In the rows, zero is written as 128.
Where one turn sends some rows of the set: a few examples, then the rows asked:
K_892: [152 110 143 124 115 110 159  99 113 130 122 157 126 105 155 121 126 112
 114 108 110 105 141 110 125 164 158 125 127 133 130 143 125 123 111 112
 121 115 143 141 136  94 134 104 159 126 128 169 126 141 162 144 127 122
 128 102 127 150 147 149 157]
K_534: [127 105 133 124 138 142 134 105 146 151 113 126 111 132 138  99 135 133
 105  98 114 135 126 131 123 164  97 105 134 119 117 133 125 125 122 139
  98 130 123 141 122  97 131 152 138 130 128 117 131 144 111 136 170 140
 115 112  77 108 121 139 150]
K_309: [167 161  82 141 113 128 117 121 131 160 139 150 134 123 152  99 132 170
 161 118 106 124 143 134 119 139 149 131 131 101 161 118 154 118  88 129
 114 120 123 151 109 154 117 143 147 120  94 124 138 138 123 139 140 108
 129 105 100 159 137 127 154]
K_172: [138 121 146 126 115 111 152 125 110 165 129 133 108  92 108 117 150 150
 128 155  98 152 126 142 138 158 135  90 113 133 130 121 117 136 100 112
 124 128 142  84 147 144 138 127 160 120 131 161  62 135 111 131 165 128
 145 107 146 127 104 132 136]
K_178: [121 146  84 125 112 117 117 106 124 140 113 129 136 133 130 122 122 145
 143 119 118 151 102 135 110 157 120 123 103 103 140 126 151 136  97 127
  94 104 116 149 134 177 145 155 155 133 109 113 153 123 104 123 114 137
 166 121 111 149 134 127  97]
K_687: [141 112 126 125 130 110 157 107 123 119 113 136 121 130 121 134 135  90
 109 116 107 122 160 118 132 143 122 142 133 130 133 131 120 143  84 146
 110 115 142 144 157  94 142 121 154 119 123 143 130 130 150 140 134 137
 143  96 139 159 148 121 131]
K_356: [118 111 138 109 135 116 156 111 120 130 121 147 120 105 131 125 126  83
  84 110 125 132 149 112 132 172 148 127 109 125 136 137 148 126  97 126
 111 104 110 147 142  95 157 108 151 136 135 148  98 113 125 143 117 121
 132 121 137 147 138 141 141]
K_109: [118 143 121 136 103 104 156 131 131 153 125 138 116 148 106 135 125 131
 126 126  98 118 141 120 146 153 122 100 135 141 134 121 132  93 144 108
 132 114  99 146 137 109 160 149 116 126 120 151 145 127 129 130 139 146
 117  92  87 127 131 141 175]
K_503: [131 165 135 123 133 115 123 103 119 162 118 154 138  96 117 106  97 161
 140 101 119 130 119 117 112 129 150 120 100 115 133 141 165 126 106 111
 129 101  86 139 116 153 119 134 138 111  90 141 130 125  90 121 103 110
 132 115  99 150  98 141 129]
K_888: [119 146 105 114 144 118 148 146 114 140 137 143 104 122 120 134 138 187
 131 109 123 121 128 111 162 142 159 127 126 102 115 119 146 123  92 113
 125 119 120 147 148 146 114 123 142 131 138 108 142 148  88 148 123 139
  98 157 139 122 165 132 146]
K_789: [143 137 126 140 128 116 107 126 134 138 129 152 129 111 125 111 135 132
 142 130 103 142  67 121 177 140 153 101 143 115 127  98 158 124  93 111
 118 117 156  79 108 136 115 143 161 106 138 140 130 166 153 132 139 114
 146 122 134 135 113 157 125]
K_666: [ 96 120 120 142 147  94 151 119 122 154 139 153 109 109 120 141 151 143
 147 119 125 151 124 141 145 156 109 106 155 119 141 134 143 109 106 126
 117 120 159 104 154 117 115 132 150 130 138 172  95 139 108  97 171 108
 140 139 132 120 139 150 117]
K_250: [130 108 111 120 119  62 130 115  94 146 137 137 117 122 104 113 155 143
 138 116  95 129 140 128 149 140 133 118 151 125 149 127 152 127 139 107
 132 121 134  87 154 137 123 121 140 127 117 135  56 128 144 132 154 139
 136 124 111 121 144 142 136]
K_233: [111 130 113 158 137 127 151 116 113 137 131 135 141 119 147 105  91 183
 147 152  99 139 107 150 136 137 140 149 120 125 117 133 148 132  97 138
 133 119 132 117  60 123 119 124 143 128 125 137  90 140 104 133 103 132
 131 120 113 157 134 145 143]
K_84: [ 89 150 122 149 132 110 165 130 110 133 160 125 149 118 121 110 108 152
 148 141 107 148 108 146 142 141 138 139 120 121 123 125 156 130 120 137
  99 110 117 128  78 133 123 111 135 153 121 115 101 133 122  98  95 125
 150 111  99 160 130 123 110]
K_653: [129 127 107 146 145 124 126 145 120 136 127 138 134 105 141 114 130 115
 129 101 122 142  81 113 158 134 146 118 140 120 148 111 177 117 101 112
  80 121 121  70 110 142 128 130 121 131 123 135  93 129 111 128 137 115
 110 122 123  91 123 149 140]
K_825: [113 149 140 116 128 121 128 141  98 152 142 120 104 106 114 109 136 160
 141 132 128 137 106 138 135 135 169 108 102 123 134 112 117 125 110 126
 135 116 142 157 153 153 119 132 151 163 140 138 174 150 115 145 131 160
 127 138 126 127 130 134 158]
K_887: [142 150 129 115 100 105 136 112 142 149 111 125 121 130  90 123 105 148
  97 111  99 144 126 122 163 180 137  87 136 118 111 125 114 140 111 100
 110 120 109 150 134 106 147 144 180  98 143 118 115 142 126 127 138 114
 104 121  96 139 135 151 136]
K_493: [126 157 126 144 123  94 124 154 128 138 117 116 116 141 115 125 127 111
 134 134  95 155  72 120 159 110 145 150 144 136 164 101 163 137 106 121
 117 106 124  93 140 140 135 140 138 113 127 136 105 135 125 127 149 125
 156  94 130 124 100 125 141]
K_595: [116 151 122 100 146 114 143 133 105 154 135 102 113 112 116 110 123 162
 123 110 104 130 113 108 143 104 160 130 113 117 123 145 119 151 132 123
 110 111 129 137 156 146  96 117 144 150 104  98 134 151  98 161 152 135
 121 114 117 130 145 106 150]
K_536: [122 154  91 148 115 134 128 127 111 124 125 117 126 138 112 104 109 164
 161 143 107 139 120 171 131 141 146 151 127 126 124 110 138 136  94 136
 117 117 129 116  85 121 113 103 166 147 122 120  96 129 145 103 100 148
 138 124 106 155 126 127 129]

K_789 -> K_653
K_595 -> K_825
Where do these go?
K_666 -> K_250
K_309 -> K_503
K_84 -> K_536
K_109 -> K_887
K_892 -> K_356

Where one turn sends some rows of the set: a few examples, then the rows asked:
K_228: [146 127 109  97 144 107 141  94 127 129 138 133 141 144 113 111 128 119
 111 106 133  94]
K_480: [125 108 101 145 149 107 141 152 121 128 112 127 113 114 125 101 157 134
 124 133 123  87]
K_246: [128 112 101 126 145 116 136 174 131 114 111 127 131 122 126 170 136 126
  88 122 120 138]
K_127: [136 106 107 145 127 166 119 130 147 108 154 131 144 106 111 169 125  91
 121 138 105 109]
K_562: [129 103  96 131 153 192 140 135 121 104 117 129 139 109 125 125 135 127
  91 108 106 124]
K_980: [114 143 140 115 139 137 138 116 115 131 101 127  98 116 133 135 168 131
 117 145 128 132]
K_464: [138 139 115 127 134 135 124 110 141 106 126 132 139  85 101 108 130 145
 113 146 141  97]
K_655: [118 104 105 139 145 163 158 124 125 138 133 140 110 163 128 130 140 117
 101  91 133 122]
K_848: [125 105 107 126 115 112 122  98 153 127 127 107 123 131 120 101 111 138
 123 142 125  80]
K_520: [145 114 109 104 116 170 124 102 150 126 139 117 114 143 138 167 147 123
 109 144 118 145]
K_381: [131 113  90 140 123  88 131 113 116 114  79 120 129 124 132 120 131 108
 107 130 127 140]
K_515: [146 137 125 135 126 128 134 132 122 116  99 142 107 124 116 127 110 109
 122 128 167 136]
K_975: [138  95  75 122 137 131 120 132 130 142 118 130 116 145 148 155 162 134
  96 138  95 137]
K_496: [109 116 101 122 135 116 147 138 115 128 126 135 121 158 117 150 167 116
 149 135 110 126]
K_95: [141  98 117 141 136 149 136  71 152 105 157 110 135 125 123 121 111 101
 123 123 117 114]
K_626: [165 104  90 112  98 119 114  90 123 109 112 154 125 112 134 136 138 113
 100 121 113 115]
K_465: [106  96  85 138 103 153 147 124 138  99 131 114 103  92 105 137 135 132
  91 130 105 118]
K_856: [145 107 133 112 131 134 118 114 123 118 136 129 136 107 127 156  98 108
  84 106  87 117]
K_117: [115 109 107 138 152 119 143  72 138 115 106 110 102 107 128 159 132 101
 102 128 101 133]
K_373: [131 111 145 131 130 128 136 151 136 103 145 121 146 115 117 117 109 109
 111 112 141  90]
K_72: [133 115  88 141 183 127 131  99 134 120 117 129 141 114 124  99 126 111
 106 131 142 100]
K_601: [123 111 111 133 159 153 128 173 117 127 134 128 140 138 123 141 131  88
 131 136 123 114]
K_469: [104 118 114 124  92 139 163 123 133 134 120  89 118 146 115 129 147 123
  98 111 114 122]
K_521: [118 106 119 132 135 153 133 139 163 103 123 101 116 129 129 173 110 108
 104 140 141 141]
K_283: [118  94 134 133 137 144 104 148 119 143 127 140  99 130 152 124 115 124
 104 138 119 103]
K_198: [166 105 113 127 116 166 105 108 141 121  99 128 117 126 146 121 105 104
 120 135 136 108]
K_475: [153 129  94 124 142 132 147  81 124 124 130 123 121 115 114 112 171 134
 130 131  97 119]
K_11: [119 110  98 137 109 135 133  97 147 113 127 112 141 129 118 165 158 113
 138 144  81 121]

K_11 -> K_127
K_198 -> K_515
K_283 -> K_980
Where do these go?
K_465 -> K_562
K_475 -> K_95
K_228 -> K_848
K_520 -> K_521

Where one turn sends some rows of the set: a few examples, then the rows asked:
K_150: [134 148 110 125 104 122 136 126 109 150 158 161 120 113 171 135 129 108
 162 136  33 128 120 130 121 144 116 133 123 115 131  89 123 140  94 126
 180 149 121 140 137  97 121 140  93 121  81 100 134 141  99  94 133 126
 163 158 143]
K_15: [123 121 119 128  95 152 126 138 110 140 171 144 135 123 119 129 112 118
 140 119 130 109 112 174 140 146 116 123 105 119 154  95 130 155 168 117
 139 142 109 143 132 106 116 125 104 132  96 118 146 130  87  77 108  52
 189 152 179]
K_795: [102 127 120 122 101 125 163 126 127 135 159 147 119 109  98 113 135  82
 199 138 131 101 120 131 153 137 164 147 108  92 117  69 148 147 133 156
 183 183 129 128 128 109 112 110  84 147 115 130 155 124  75  71 155 103
 130 138 134]
K_756: [134 145 133 126 117 144 130 116 156 153 171 148 134 126 134 114 115  95
 121 130 116 119  85 145 101 142 126 131  97  82 119  89 171 173 152 120
 214 144  97 137 155 115  95 132 113 127 117 127 171 162 116 110 128  75
 123 156 146]
K_985: [107 152 117 109 115 153 166 128 132 150 182 159 139 116 127 139 137 125
 215 128 126 111  95  88 119 148 138 111 102 121 152  96 116 158 145 107
 146 135 111 147 106 108 112 107  94 138  42 129 146 121  77  87 146  70
 123 149 172]
K_660: [153 148 127 110 125 149 154 108 127 152 193 148 143 121 120 123 116 116
 100 133 117 128 100 143 103 158 129 131 112 101 122  89 189 157 132 120
 210 134 107 141 137 110 115 125 113 121 111 122 160 141 105  93 146  75
 119 148 130]
K_609: [119 125 113 122 128 152 127 140 168 123 172 169 141 104 118 122 121  81
 149 136 107 120 120  92  86 148 108 101 110  74 139  79 115 151 165 120
 159 153 159 119  98  99 109 133  89 122  98 116 133 146  85  85 149 142
 129 150 132]
K_857: [133 114 129 142  92 139 124 125 133 137 166 155 137 102  88 119 133 114
 175 117 156 123 114 172 165 153 145 127 115 113 125  85 127 152 110 120
 183 147 135 140 123  91 111 127 102 134  87  81 164 143  93  95 134 141
 152 152 150]
K_642: [103 108 101 131  85 125 150 135 128 131 167 162 142 108  94 137 150 108
 182 114 133 113 122 127 112 150 139 125 118  70 106  66 118 161 123 123
 189 132 162 130 129  99 114 139 109 128 115  99 165 156  79  38 129 108
 143 130 135]
K_571: [129 163 119 113 104 162 133 143 110 177 184 163 123 110 107 125 149 116
 150 133 122 114 123  66 132 169 124 132 100  96 146 119  93 186 135 108
 168 150 126 174 132  88 113 138 100 150  91 120 174 147 119  85 146  68
 150 175 133]
K_326: [138 163 139 102 106 161 140 114 109 155 164 170 122  92 119 132 146 123
 149 124 132  98 136  76 156 151 118 140  91 108 156  97 107 174 148 128
 163 141 118 157 130  99 120 132  97 159  84 126 186 134 115  99 134  91
 173 173 137]
K_661: [134 112 127 139 103 169 121 118 143 176 167 155 137 110 121 104 106 110
 162 141 154 110 150 100 106 151 151 130 113 128 130  97  99 154 146 113
 244 156 121 142 162  87 119 126  99 123  90 103 149 144  99 103 124 119
 142 163 156]
K_863: [128 177 137 128 106 154 155 126 147 106 162 142 149 137 120 120 148  79
 181 136  77 116 124 177  87 153 147 115 102 110 134 109 167 164 139 117
 155 126 114 164 133 106 112 105 102 138  80 118 141 142  89  85 126 114
 145 163 160]
K_714: [115 130  96 132  99 143 143 150 136 131 176 123 163 132  99 127 120  70
 200 131 147 140 112 112 140 168 150 129 121  96 135  96 134 157 102 143
 202 156 113 174 112  98 109 116  90 106 105 116 147 157  75  72 143 105
 152 148 139]
K_370: [133 146 109 127 113 130 148 151  93 157 200 145 132 136 127 127 121 121
 171 123 125 108 128 148 111 129 111 155 129 107 161  97 134 155 166 106
 159 144 125 118 140  91  97 139 113 132  96 113 147 156  75  64 107  53
 167 140 155]
K_257: [144 171 113 119 110 141 169 122 150 113 161 151 161 140 107 113 141  86
 184 130  68 122 147 158  68 151 141 124 115 108 145 104 171 157 147 114
 175 124 130 148 135 105 119 129 100 128  70 107 144 145  80  76 123 116
 159 158 149]
K_639: [116 151 105 135 100 151 140 124 149 160 166 172 129 100  98 129 160 140
 205  98 123 124  90  97 111 154 111 111 124 116 134  95 115 157 150  88
 146 138 117 142 121 100 115 122 101 148  57 110 133 124  88  95 130  74
 143 153 185]
K_830: [129 163 128 143  96 142 161 125 143 120 139 163 153 132 105 113 140  86
 177 135  78 116 140 175  74 137 144 117 111 109 132 113 173 154 136 123
 159 136 115 144 150  96 119 125  87 145  69 106 141 145  91  95 131 122
 149 160 168]
K_699: [131 147 103 133  97 174 157 124 129 165 179 135 145 117 133 108 117 107
 158 136 136  90 142  87 118 166 146 148 111 126 115  80 109 157 123 113
 208 147 125 159 145  99 108 117 106 149 129 135 118 132  79  86 131 103
 124 135 117]
K_86: [126 150 128 127  97 143 143 121 159 113 160 152 144 128  92 126 156  74
 184 131  81 127 125 168  60 139 141 106 125 109 134 107 170 163 142 104
 165 129 122 157 155 102 107 124 101 127  84 113 142 142  94  75 122 107
 165 169 163]
K_990: [126 143 130 132 108 159 110 135 161 126 167 165 144  94 106 127 115  90
 144 121 111 132 112 120 117 151 113 119 114 105 129  83 129 146 127 124
 145 146 144 143  83  95 118 118  99 130 105 130 105 144 107  94 166 156
 120 151 143]
K_484: [132 140 126 127 102 156 145 118 102 166 154 172 120 107  93 131 163 109
 142 121 128 111 142  54 128 140 123 125 106 114 135 103 108 178 147 119
 156 150 116 161 148  99 123 146  91 153 102 132 179 137  97  88 156  70
 156 161 140]
K_615: [132 143 108 127  98 156 143 117 147 159 151 179 148 123  92 116 144 127
 204 116 114 125  99  98 128 155 128 114 110 141 145  97 109 151 142 108
 148 149 115 141 118 110 117 144  84 145  46 111 137 129  94 112 150  67
 130 150 193]
K_219: [153 132 124 111 118 114 139 120 154 160 167 158 134 137 104 101 107  98
 100 130 115 109 109 139  91 154 127 132 120 111 118  92 168 152 136 121
 208 140  99 138 146 114 101 133 108 123 100 131 165 151 100 100 138  82
 111 158 140]
K_470: [107 163 111 119 110 158 148 129 148 164 167 172 122  98 119 130 140 132
 222 104 111 107  93 110 116 135 131 134 102 114 136  78 109 171 155  98
 148 147 121 136 114 114 109 133  99 151  54 133 138 124 102  78 137  72
 128 149 169]
K_338: [132 148 126 126 107 144 142 124 137 164 161 168 151 100 109 118 112 116
  95 131 132 119 108 135  86 152 120 123 114  79 116  91 190 155 138 128
 219 148  88 136 143 108 118 126 101 123 111 122 159 148  98  97 144  84
 139 153 154]
K_745: [127 143 131 133 131 140 127 129 144 136 164 169 136  87 115 131 115  82
 163 141 111 142 123 104 107 111 129 121 106 107 134  97 140 150 148 131
 164 169 144 117 101  88 122 109  95 123 108 124 123 143 105 101 175 149
 111 150 147]
K_142: [145 146 131 119  98 156 135 125 105 167 179 171 137 115 107 135 148 106
 159 141 145  97 131  69 131 131 118 137 110 118 153 108  96 178 124 116
 157 130 112 155 137 101  93 159  99 152  84 127 181 158 106 101 139  91
 149 164 129]
K_136: [124 123 115 138 105 177 151 117 146 157 147 137 146 114 133 103  98 106
 145 127 147  97 156  89 118 167 149 133 102 121 127  88 106 161 140 123
 225 148 104 158 142  99 134 117  80 135 101 131 136 121  77  90 132 118
 143 153 139]
K_786: [118 134 116 121 100 129 153 138  89 153 152 142 143 136 124 134 102 116
 152 126 115 111 137 154 135 125 138 152  99 126 153 103 139 155 152 137
 142 148 107 137 128  94 131 119  96 128  94 145 137 144  87  65 130  45
 161 140 174]
K_788: [117 124 137 126 107 164 108 129 165 121 169 157 157 113 116 145 129  75
 155 137 110 154 103  96 101 138 120 103 113  93 142  90 121 150 139 136
 171 145 152 139  91 103 120 130  85 108 112 125 122 151 101  93 164 125
 135 149 152]
K_704: [126 147 117 146 104 151 129 144 113 155 163 160 104 101 161 135 132  73
 164 143  54 124 114 137 116 152 126 101 117 116 109  81 129 136 119 122
 169 180 106 166 132 110 128 141 106 104  86 123 138 132  85  69 156 104
 162 169 157]
K_806: [138 143  87 145 100 134 133 140  91 175 168 153 139 133 104 114 104 115
 164 121 110 128 135 150 125 143 121 156 115 121 150 106 143 152 160 119
 153 165 113 134 151  80 115 140 120 130  95 114 134 163 106  79 128  48
 167 143 181]
K_327: [115 116 130 133  71 175 119 102 124 170 164 163 140  91 119 128 128 120
 150 146 136 115 141 108 110 156 154 125  99 123 104  84 104 156 134 114
 224 144 139 142 160  91 128 115 118 133 119 107 141 140 116  89 130  96
 138 148 168]
K_260: [130 165 107 122 109 143 155 113 137 148 154 167 152 121 118 132 142 121
 223 107 114 126 117  70 119 142 123 129 115 130 151  88 117 153 160 119
 170 134 110 145 105 108 124 124 102 127  48 131 147 142  84  98 143  72
 133 148 190]
K_523: [124 182 121 131 103 163 162 126 138 125 169 158 146 122 103 119 151  85
 191 143  70 121 132 172  72 146 149 124 108  94 126  98 183 159 152 112
 165 147 131 143 149 101 118 125 100 143  81 109 136 138  98  77 139 104
 156 157 153]
K_688: [121 131 136 126  72 184 133  99 134 146 184 148 132 104 133 117 141 107
 162 146 141  90 124 103 125 164 139 131 112 114 106  63 108 149 145 120
 217 145 138 141 153 113  99 113 110 151 139 124 129 126  86 101 115  95
 146 143 138]
K_929: [116 116 114 128  96 139 132 111 115 142 152 159 112 117 154 143 132  93
 152 131  59 117 115 126 111 143 108 115 134 110 132  72 134 132  95 131
 163 145 101 145 145 109 117 150  89 119  67 116 135 131  86  89 140 135
 181 156 143]
K_826: [140 164 152 125  99 174 124 137 119 175 175 162 110 107  99 122 159 100
 164 129 142 107 118  78 141 142 120 136 117 113 148 105 108 173 144 121
 172 164 107 163 136 103 102 147  80 151  98 140 175 138 103 100 147  76
 169 178 144]
K_80: [137 157 118 134 108 139 131 144 122 145 180 155 115 111 177 137 138  92
 164 146  45 130 111 128 121 159 115 109 124  99 134  86 118 136 117 127
 194 168 118 152 122 110 120 137  96 108  83  99 143 135  78  88 128 111
 173 170 151]
K_725: [134 120  77 143 115 146 143 120 142 136 148 144 146 126  96  99 121 101
 184 109 110 144 132 117 159 181 149 136  97  84 133  80 131 157 154 141
 204 173 139 144 131  88 138 139  96 126  94  81 170 152 102  81 142 112
 152 146 144]
K_272: [139 155 142 132 108 150 150 118 136 148 152 153 149 142 135 115 117 110
 103 117 122 109 111 139 108 161 107 134 111  79 116  80 174 156 146 137
 217 125  96 138 133 107 117 135 102 130 103 138 165 161  89 105 138  90
 123 148 147]
K_376: [121 134 107 151 104 140 128 126 109 155 169 162  95 114 152 134 136  70
 175 140  62 120 122 117  98 143 111 115 145 108 115  69 141 129 116 114
 167 171 100 142 155 102 113 151 109 110  74 125 141 145  81  73 152 126
 165 159 145]
K_740: [132 123 113 118 100 136 135 136 113 142 181 140 143 154 115 126 113  97
 165 131 137 116 123 129 119 144 114 135 135 118 176  99 138 139 172 135
 165 150 101 137 134 101 101 128  90 116  86 129 148 149  71  88 109  50
 195 154 177]
K_973: [135 144 119 131 120 153 120 119 158 132 177 165 125 120 110 117 135  87
 162 136  90 145 115  94 113 155 115 120 123  92 134  81 136 132 166 133
 162 170 166 119 109  83 112 121  97 137 113 109 119 147 104 112 164 135
 115 144 139]

K_857 -> K_725
K_327 -> K_661
K_571 -> K_826
Where do these go?
K_704 -> K_376
K_973 -> K_788
K_15 -> K_806
K_830 -> K_257
K_985 -> K_470
K_338 -> K_219

